In the data rows, 128 means zero.
Here are some numbered points:
[136 136 129 116 185 116  99 152 149  97  59  19] 0
[185 160 110 106 116 130  92 124 109 140 149 144] 1
[188 148 109  99 164 104 100 131 128 130 184 125] 2
[ 86 109 114 106 129 144 164  87 111 142 134 196] 3
[127 109 143 142 143 116 143 140 158 147 160 111] 4
[137 134 114 122 159 110 116 147 138 102  73  40] 5
[125 128 127 126 124 133 154 107 100 126  95 164] 6
[115 118 118 123 110 139 171  92 105 140 104 176] 7
[102 115 123 118  99 148 165  76 109 136 201 193] 8
[132 136 126 115 153 126 103 167 138 112  59  52] 9
[121 126 121 123 155 118  93 162 153 113  58  42] 10
[128 125 112 121  97 130 156 104 103 131  99 194] 11
[ 77  99 193 191 114 109 172 150 168 163 174 182] 12
[110 116 127 114 108 160 163 117 117 159 200 202] 13
[107 108 145 147 159 119 149 154 165 128  81  59] 14
[183 146 129 102 108 137 115 132 105 136 143 138] 15
[134 128 111 114  91 142 163  97 107 149 225 218] 16
[150 154 126  89 109 127 126  96  96 135 164 162] 17
[129 143 155 137 129 149 138 163 156 126 131  94] 18
[115 126 133 130 168 109  85 141 152 121  65  30] 19
[175 141 100 129 126 113 149 106 110 123 188 147] 20
[160 142 118 111 114 147 114 113 103 116 152 114] 21
[127 127 138 156 123 121 148 154 160 136 165 159] 22
[ 94 108 169 173 123 126 155 135 157 150 182 160] 23
[128 131 107 114 124 142 146  93 101 133 102 172] 24
[113 122 112 121 103 148 162  90 107 165 220 208] 25
[108 103 118 128 109 151 168  91  92 139  97 199] 26
[135 128 138 136 115 105 110 148 149 132 115  86] 27
[148 144 121 117 166 103  79 147 145 123  58  33] 28
[139 129 110 122 109 139 142  93  95 139  99 190] 29
[147 142 126 122 155 122 110 147 158 125  83  59] 30
[126 142 108 120 119 157 130  96 100 139 145 191] 31
[125 129 110 111 116 112 125 106 102 130  84 163] 32
[ 75  85 180 190 119 129 152 146 172 150 170 180] 33
[158 125 110 127 113 131 140  94 107 115 112 102] 34
[124 144 119 121 166 129 106 143 133 109  47  38] 35
[130 138 136 154 119 113 107 163 158 108  77  55] 36
[132 116 152 145 130 113 148 157 165 155 149 126] 37
[193 163 119 108 136 126 106 130 107 135 171 142] 38
[166 158 131 126 101 131 111 104 101 126 140 115] 39
[117 118 140 157 139 129 156 168 153 142 172 119] 40
[113 126 122 113 109 139 155 112 100 137 101 195] 41
[126 133 109 117 160 112 117 155 140 103  68  33] 42
[157 128 115 103 116 120 115 125 110 124 159 163] 43
[113 121 117 113 112 129 135  95 103 154  76 152] 44
[174 143 108 120 126 127 101 121 119 119 190 172] 45
[155 131 119 116 136 134 113 121 102 130 152 159] 46
[128 108 135 122 158 110  93 153 151 129  89  49] 47
[180 144 112 118 127 123 103 126 102 143 132 106] 48
[133 136 105 107 130 153 150  94  90 126 115 174] 49
[170 170  97 124 144 118 120 135 142 130 165 134] 50
[100 107 113 117 112 151 156 102  87 141 141 201] 51
[122 145 121 125 149 120 106 156 146 101  84  41] 52
[ 85 104 128 107 107 141 157 105 116 144 151 201] 53
[ 98 114 123 118 105 150 142  94 102 139 164 205] 54
[139 134 115 136 128 124 110 150 150 110 150 103] 55
[117 118 115 110 173 116 112 145 162 112  58  37] 56
[117 122 133 137 118 142 157  97  98 132 207 201] 57
[119 120 125 132 121 135 172 112  90 132 238 207] 58
[149  99 105 129  90 139 164  99 115 126 216 201] 59
[ 99 118 147 160 119 115 144 157 161 138 107  78] 60
[147 135 113 129 119 129 108 104 102 140 114  85] 61
[118 132 134 120 160 128 107 165 121  95  42  35] 62
[143 138 124 114  94 128 138  93  97 130 104 177] 63
[112 100  92 122 103 144 171  87 123 151 142 193] 64
[138 141 100 114 122 131 105 107 102 142 123 156] 65
[ 73  96 191 196 118 127 171 152 170 134 199 186] 66
[ 95 117 131 119 102 129 172 117 106 135 147 189] 67
[153 150 115 130 116 142 116 129  94 140 148 159] 68
[137 126 161 145 134 118 123 164 148 109 158 142] 69
[121 111 156 152 126 123 145 156 160 135 142 143] 70
[105 116 154 150 124 112 137 138 172 127 125  91] 71
[177 136 116 102 113 130 127 122 107 135  93 124] 72
[102 113 133 106 159 129 106 141 135 115  53  33] 73
[108 121 112 114 156 116  97 180 129  92  58  37] 74
[120 126 146 136 141 122 114 142 153  98  85  49] 75
[116 134 121 131 149 133 101 172 145 103  61  32] 76
[122 110 143 151 101 131 146  95 110 120 191 200] 77
[104 124 125 107 159 139  88 148 130 104  43  34] 78
[115 109 131 124 109 142 166  99 108 142 112 197] 79
[125 131 131 121 140 115 101 148 142 123  89  67] 80
[113 132 143 156 105 121 171  94 115 130 182 201] 81
[115 116 129 125 142 130  93 154 145 105  65  51] 82
[100 104 138 116 124 144 188 107 114 145 110 191] 83
[169 153 112 141 116 141 123 122 105 145 142 141] 84
[163 123 105  98 127 137 122 131 103 135 142 173] 85
[100 122 182 148 113 130 145 156 187 138 169 186] 86
Which three points above are nearest to each new point? Their numbers follow each, nearest first.
[108 103 124 116 101 152 176 101 118 153 201 208] 13 25 8
[147 146 119 117 112 122 115 113 106 107 132 186] 43 46 63
[125 107 153 148 114 124 127 152 167 133 162 143] 70 22 37
[143 147 133  90 113 145 125  83 116 141 110 170] 63 24 29
[105 103 110 116 116 156 152 101  82 154 153 192] 51 54 53
[116 122 161 166 114 119 157 155 150 144 150 145] 70 22 37
[108 124 124 119 103 151 184  86 106 143 111 181] 7 79 26
[181 143 127 130 144 125 103 143 133 129 191 166] 45 38 50
[168 185 110 125 154 115  93 125 138 117 176 157] 50 45 38
[140 129 127 110 181 119 102 129 147 101  62  30] 0 56 5
[109 114 155 147 118 129 126 145 165 103 136  63] 71 60 18
[109 121 140 126 139 132 105 136 140 105  88  52] 75 82 80
[116 130 132 157 151 128 112 155 130 117 101  79] 80 75 27
[100 128 165 140 147 111 136 151 149 128  91  66] 14 60 75
[174 158 112 113 111 136  91 123 100 114 141 138] 1 15 21
[140 156 115 114 113 138 119 100  90 145 114 101] 61 39 34
[140 150 115 116 154  96  86 132 148 105 146  71] 55 80 27
[164 153 112 108 116 117  95 134 104 128 119 115] 48 72 1
[161 142 120 124 104 118 110 114 106 123 154 158] 43 46 68
[137 144 119 106 104 132 127  88  92 133 114 182] 63 29 24
[112 117 131 143 107 134 155  92  90 135 189 199] 57 77 81
[134 137 141 139 113 135 135 166 184 132 157 159] 22 70 69
[ 90 130 179 176 136 128 150 145 155 123 172 172] 23 86 33
[116 118 127 128  99 151 161  99 107 149 215 211] 25 57 16
[161 173 107 115 147 128 106 146 140 139 178 154] 50 38 45
[131 143 122 113 144 120  91 164 146 119 114  56] 80 52 30
[138 121 114 125 151 116 101 141 136  92  87  42] 5 52 42
[ 91 118 140 116  95 143 156  89 107 154 192 204] 8 54 13
[144 126 109 120 101 123 112 106  99 114 110 127] 34 65 61
[ 87 127 160 168 135 131 164 170 158 143 184 152] 23 40 22
[ 86  95 203 229 129 123 171 154 165 127 178 202] 66 12 33
[119 112 141 132 119 130 138 101 107 133 213 212] 57 77 58
[167 123 112 111 118 134 152 113 109 122 154 120] 21 34 20
[142 137 113 125 149 117 109 133 135 113 125  62] 80 30 52
[101  97 131 111 107 169 152 114 104 147 186 206] 13 54 53
[129 132 127  96 113 140 148 105 107 130 112 191] 41 24 11
[ 96 108 189 192 144 114 164 153 171 133 187 185] 66 12 33
[115 120 142 146 117 134 158  95  97 147 208 199] 57 77 81
[156 134 118 100 124 139 107 107 108 135 114 146] 65 72 46
[117 121 153 141 126 115 139 147 152 123 124 107] 71 70 27
[124 142 110 117 109 144 141  98 105 127 104 169] 24 29 49
[177 155 101 113 157 114  97 123 138 126 178 126] 2 50 38
[163 175 126 105 128 122  91 128 124 127 178 180] 45 38 1
[104 106 136 120 158 117  95 150 155 122 100  42] 47 19 80
[170 133 100 104 129 126 107 119  80 128 136 110] 48 21 61
[166 123 123 120 109 124 141 122 100 122 141 164] 43 85 46
[183 169 104 100 143 123  90 109 117 133 175 136] 38 1 2
[132 129 108 116 102 139 113 109 119 115  78 156] 32 44 24
[142 126 142 144 141 109 103 158 134 105  98  76] 80 27 75
[111 133 132 143 132 137 141 168 160 133 154 109] 40 18 4
[ 98 108 132 110  98 156 164 101 118 151 211 205] 13 8 25
[118 141 115 108 160 112  86 159 160  93  92  40] 52 10 42
[162 159 107 120 113 125 105 126  89 140 143 165] 68 1 84
[136 136 120 119 147 118  85 145 151 104  88  45] 52 80 30
[144 131 127 117 114 121 136  96  87 141 104 164] 63 29 6
[ 97 125 157 147 142 135 158 150 160 147 120  76] 60 71 18
[122 116 139 127 124 115 106 163 144 124  78  64] 80 82 36
[124 113 157 153 123 126 132 158 151 126 192 157] 22 69 70
[130  96 122 115  87 161 164 107 104 140 131 193] 79 51 64
[112 120 139 125 111 150 164  99 104 128 117 188] 79 7 41
[110 137 144 143 142 134 148 163 149 133 169 112] 40 4 18
[ 90 115 189 195 124 131 164 149 160 138 187 182] 66 23 12
